One turn moves every row onto another: examples first, then more rows asked:
Z640: [ 14  14  28  18   1 -10  31 -17   4  12  20  18 -24  -7   0   8  -7  11
  -3  -7  -6 -11 -15  23  -8   4  37  42 -28  11 -14  21 -17  -1  -2 -10]
Z284: [-40   4   0  -4  -7 -10  -3  13   6  -8  -5  -5   1  13 -21 -35  15  33
  -9 -12   0 -12  24  14  -1   2  -8   4  -4 -25  21  11 -12  -7 -12 -23]
Z580: [ -9 -11  12  39 -25 -11  -3 -17  -6 -15  10  12   9 -13 -12   8  12  10
 -15  15  19 -15  -5  28  19   2 -12   4  16 -12 -23   7 -14 -22 -29  -4]
Z818: [-28  27   2  -6  -2 -13  31 -14   6   4   1   7   1 -16   5 -27 -16   3
  -1 -38 -14   7  11  16   4  -9 -10 -37  23 -10  12 -18 -14   6 -14 -31]
Z649: [  1 -25  -6 -18 -34 -14  14  18  -5  -7  -1  21 -18   1   8 -30  -3   2
   6  19 -21  34   0 -18  -6  -9   2 -16  -2 -33  18 -17  13   0 -12  17]
Z228: [ -2  -6   2  41  -1 -14  16   4   2  -4   7  21  20  15   1   2  -1   7
   8  14  19 -11 -26  -6  33  -4  11   9  24  -9 -13 -14  -4 -16 -37 -32]
Z474: [ 13 -18 -14  -3 -30 -14  27  -8 -19   1 -22  23 -12   6  17 -19   2  -7
  13  26 -17  24  -1 -21   6  -9 -11  -2  -5 -16  -6 -22  -1  21 -45 -17]
Z68: [ -1   5  30 -16   3  -3   1   2  -9 -11 -14 -14   6 -14   1  -5   2 -16
  10  29   2  30   1  21  -2   9 -24 -28 -34 -29 -22  -7  -7   6   9 -11]
Z490: [  0  -7  -4   3  -1   8  12 -11   2 -16  13  12  16   7  -7  18  11  26
 -12 -15 -16  -1 -18  -8 -32  13  37  -4 -29 -20 -42  22  21   1 -11  14]
Z511: [-14  -6 -12 -15   1   6  20  20  13  -1  20   9   4  13  13 -13  21  -6
  -7   1 -37  19  12   7  -2 -11 -24 -22 -39 -29  -1 -33  -2 -10   7 -34]
Z183: [ 15  20  12   7   8 -20  38 -17   4   5   9  24 -12  14  12  11 -21  21
   4 -11  -3  -6 -22  -3  -9   1  54  30 -16  17  -9  11   3   6   3 -16]
Z160: [ -2  32 -19  17  -4 -12  17   3 -19 -12  19  38 -10 -22  -7  -9 -11  11
  13  -4  -9 -38  -7  -8  -1   7  -2  12  -8  -1   1   9   9  -6 -25 -18]
Z163: [ 15   5  10   6 -21   8  19 -40   4   0  30  18  17 -17  14   4  -4  13
   1  -1 -63  -8 -29  12 -20  20  19  -4 -13  -9 -20   3  -2   0 -14  10]
Z804: [-37   1   6  -3 -14 -20  22  14  22 -26  16  -1 -21  -2  23 -24  16  19
   7  -2 -33  15  28  19   5 -15  -2 -36 -19 -37  -9 -22   3  -2  -8 -30]
Z578: [  4  29  -7   3  16 -15   6  14   3  10  13  -1   3  -3  15   1  42  14
  29 -19   4  -1  -9   9 -14   9  27  -6  16 -12 -15  -5 -23   9 -47  -2]
Z735: [-36 -29  27  -8 -11  -7  43  17  22   5  24 -10  16   9  31   2   4  11
 -11 -19  -2  17  36  40  16  -3   0  -6  -6  -1  -7   7  12   0   0  -5]
Z803: [  1  36 -12 -10   7 -13   2 -30  -8 -24   6  18 -19 -16   0  -3  -9   6
 -18  -2   6 -36  -4  10 -12 -18  15  -9 -19 -15  -4  12 -15   3  12  -4]
Z955: [ 25  -6  22 -14   3  -9  38 -14   2   5  11 -18 -20   3  43 -11   6  -3
  -5   1   4  33  30 -12   6   4  16 -33  23   8 -12  12   6 -10  -2   2]
Z47: [ -5  -6 -10  12   0 -14 -10 -29  -2   4  18 -16   4   1  38 -24  12  17
  -4 -27   0  -7 -29 -12   5  12   4   8 -11  -7  -3 -11 -48   0  -4  -3]
Z151: [ -8  11 -10   0   9 -22  -1 -21  -5  10   7 -10   1  11  20 -22  -6  24
   1 -27 -12  -7 -27 -12  -1  14  27  23 -27  13  -7   4 -36  12   5 -14]
Z30: [ 12   3  19 -17  -6  -3  -3  -5 -21 -11 -22 -12  -6   8   2   0   8  -8
  -2  37  10  22   3  17   7  11 -21 -17 -24 -24 -36  -4 -20  12  -8 -18]
Z344: [-26 -30  18 -16  -4  -4  48   8  18  22  16  -7   7   4  40  12   8  -1
  -1 -25  -6  23  28  29  20  -1  -7  -5 -22  10 -13   8   7   3   1  -4]
Z712: [ -5 -27  -4  10  -3  -6   6 -18   9 -20  -9   1  26  11  10  26  23  22
  -4 -12  -1  17 -26  -3 -18   4  35  -6 -19 -24 -36  -1   8   6 -12  26]
Z940: [  2  31   2   2  11 -15  19   5  -4  24  19   3 -19 -12  -2  -4  18  10
  22 -29 -13  -3  -6  12 -22   5  38  14  -5  -3 -20   5 -33  16 -37 -10]
Z861: [ 15  -8  31  32 -10  -6  24 -19   2 -12  10  18 -19   2  -4  11  -9   8
 -10  11 -20 -13 -15  31   6  10  25  45 -19   0 -15  24  -8  -9   8  -4]
Z532: [ 18 -11  15  15 -25  13   7 -24   1   3  35   5  20 -13  17  15   5  13
  15   8 -45  10 -25  20  -3  30  16   0   8 -17 -18 -23  -9  -1 -28  11]
Z911: [ 19   6   9  13   9 -12  45 -17   4 -11   2  32 -11  15   9  28 -24   5
   0  -4  -8   3 -17   6  -3  -6  53  15   7   2 -17   8  21  12  -1 -16]
Z791: [-20 -29  26  25 -16  -5  41 -10  32 -10  -5   1  13  13   9 -18 -12  28
  -3  -4 -42   8  -4   0  33  10  22  -5   0  -2  -1   1  34 -16 -11  -8]
Z932: [-35  -8 -13  -4   6  -2  19  21  22 -13  15   8  10   5  10 -21  17   5
  -4   2 -32  17  15  17  17 -10 -15 -26 -28 -19   0 -29   1 -14   4 -41]
Z871: [  6  37  -6  -5  -9 -10  10 -41  -3 -18  15  32 -13 -24   2   4 -10  17
 -12  -2 -17 -25 -14   7 -27  -4  19  -9 -33  -6 -11  11   1   2   5  -6]
Z786: [  0   2  -7   8 -13 -23  10 -36   2 -18  -1  25  21  13  11  18  -8  17
  -4  16  11  -9 -13   0   6 -22  19 -21  45 -17  -3 -15  -1  -2 -21 -14]
Z611: [-11  -3  27 -19  -1  -7   1  15  -2  -4  -4   3  11 -21   6  -1  -2 -19
   8  18   0  30 -15  26   5  16 -31 -27 -23 -35 -11   4   9  13   7  -8]
Z843: [  3  28 -15   9  -7   0  14 -10 -13 -13  24  42  -6 -18 -16   4  -4  22
  -1  -2 -13 -25 -12  -7 -25  11  12  10 -31  -4 -12  12  16  -9 -13 -15]
Z778: [ 33 -11  18 -15   0  -3  39 -22 -10  11   8 -14 -17   7  38   2  10  -8
 -12  13   8   7  26 -19   9 -10   9 -28  22  -3 -28   5   2  -2 -20   4]
Z691: [  3   5  23  22 -13 -24   2 -32  16 -17  -2   0 -12   2  13  -2   6   5
 -16  19  18 -12 -14  29  23 -27  28 -11  19 -24 -19  -5 -33  -5 -18  -4]
Z405: [-28 -26  27 -15 -12 -14  55  11  21   5  20   1  20  26  29  -1   3  18
   7  -5 -29  11  32  21   1 -18   4  -1  10  -7  15 -11  -4 -15   8  -1]
Z349: [-18 -24  24 -28 -14 -11  46  12  14  14  20  -7   0  33  34   8  10  27
  21   3 -31  11  37  11   1  -7   6   5  -2  -7  11  -2  -6 -13   6   3]
Z638: [  4 -24 -14  -7 -31  -9  18   6  -8  -2  -7  17 -12  -3  13 -33  -1  -2
  15  26 -20  31   7 -24  -3 -10   2  -5 -13 -23  15 -23  20  14 -34  -6]
Z354: [  0 -37  26   2  15  -9  28  -6  10  19   3   0  15   4  27  -6  38  -5
  15  22  -8   4  11  -7  -2   3 -24  27  -7 -15  14  35   0  -6 -11 -20]
Z136: [  1 -38  13  -6  25 -21  22   5  21  25   8   8   6  -3  20  -2  40 -12
   6  12 -15  14   5  -9  10  -7  -9  22   3 -18  26  25   1  -6  -3 -17]
Z688: [ 12 -28  23   1   6 -11  27 -14  -1  16  -8  -4  19   9  29   0  35  -4
   6  35  -7 -18   5 -13  14   5 -28  19  -8  -4  -8  28   1  -6 -23 -10]
Z111: [-22  10   5 -10 -25 -23  17  18  18 -21   6  -2 -21   4  36 -20  21  14
   6  -4 -35  16  23  14   1  -1 -13 -35 -37 -29 -15 -16  18   7 -13 -19]
Z83: [-13 -21  45   4  12  20  37 -12  34   2  11  -6   2   5 -17  14   5   7
 -12   0 -22   9   9  34   3 -15  30 -15   4 -42 -15   2   5  -9  -2 -14]
Z412: [ 13  -6  34  -9   7 -31  24   0   7   1  17 -21 -29  -7  41  -8   8   2
   1  -6  -3  32  22 -11  20  14   9 -28  21  -3 -10  17   5 -14   8   1]

Z412 moves to Z649
Z712 moves to Z578
Z580 moves to Z691
Where do these go?
Z640 moves to Z871
Z735 moves to Z804
Z791 moves to Z284
Z688 moves to Z30
Z354 moves to Z68
Z490 moves to Z940
Z111 moves to Z349
Z160 moves to Z861

